[[ 43  29 -20 -25  35]
 [ 14 -38  34 -24  13]
 [ 38  29   5 -10  -4]
 [ -6  32  29 -53  20]]
->
[[ 43  29]
 [ 14 -38]]

[[ 40  24  41 -24 -20]
 [-12 -53 -40 -18 -24]
 [ -3  -9 -13  -9  -2]
 [-19   0 -11  16  14]
 [  9   5  12  -4  -8]]
->
[[ 40  24]
 [-12 -53]]

[[ 12 -30  -5 -25]
 [ -8  -8   7 -41]
 [-42 -10   7   5]
 [ 25 -29  12   1]
 [  3  -5  20 -21]]
->
[[ 12 -30]
 [ -8  -8]]

[[ -4 -13  -2]
 [-50   1   4]]
->
[[ -4 -13]
 [-50   1]]

[[-20  37]
 [-42 -28]
 [  5  -2]
 [ 43  31]
 [  0 -36]]
->
[[-20  37]
 [-42 -28]]

[[-50  13 -22]
 [-23 -11 -25]
 [ 38 -43  17]
 [ 44 -16  21]]
->
[[-50  13]
 [-23 -11]]

[[  2   4]
 [  8  -9]
 [ -6   8]
 [ 20 -52]
 [ -7  26]]
->
[[ 2  4]
 [ 8 -9]]
---
[[-35  -5 -12]
 [-11 -10  -3]
 [ -6  -7  -6]
 [ 44   6  25]
 [ 20  12  11]]
->
[[-11 -10  -3]
 [ 44   6  25]]

[[  4   5   0   6  32   5 -13]
 [  8   5  27  -6   6  -9 -12]
 [ 43   7 -10  -3 -11  17 -27]
 [  9 -18  -5   0  -3   4  -1]
 [ 10  -5  12  -4  15   3  -5]
 [  3  -2   8 -10   8   1   6]
 [ 24   9  -3  13 -32  -6   3]
 [-34  12  49 -10  13  -5  -1]]
->
[[  8   5  27  -6   6  -9 -12]
 [  9 -18  -5   0  -3   4  -1]
 [  3  -2   8 -10   8   1   6]
 [-34  12  49 -10  13  -5  -1]]

[[ -1  -1  -3   2   0   1   3   2   2   4]
 [  1 -12  -1  10  17  40   4  12   4  -7]]
->
[[  1 -12  -1  10  17  40   4  12   4  -7]]

[[ 54  22]
 [ 53 -27]
 [  6  -2]]
->
[[ 53 -27]]

[[ 37  -4 -10 -14   7   0 -10  13   0 -18   0   3   0 -21  28   7]
 [ 21  10   7   0  15   0 -12  17   0  -8   0  40 -26  -7  35  16]
 [ 46  15  21  22  -4 -40 -18  28   4   9 -26   0   2 -18   0 -14]]
->
[[ 21  10   7   0  15   0 -12  17   0  -8   0  40 -26  -7  35  16]]

[[-13 -15 -21 -23 -19 -12 -16 -11 -19 -20]
 [-41 -49 -53 -42 -23 -42 -23 -48 -52 -39]]
->
[[-41 -49 -53 -42 -23 -42 -23 -48 -52 -39]]

[[-47 -14]
 [-39 -19]
 [ 34  18]]
->
[[-39 -19]]
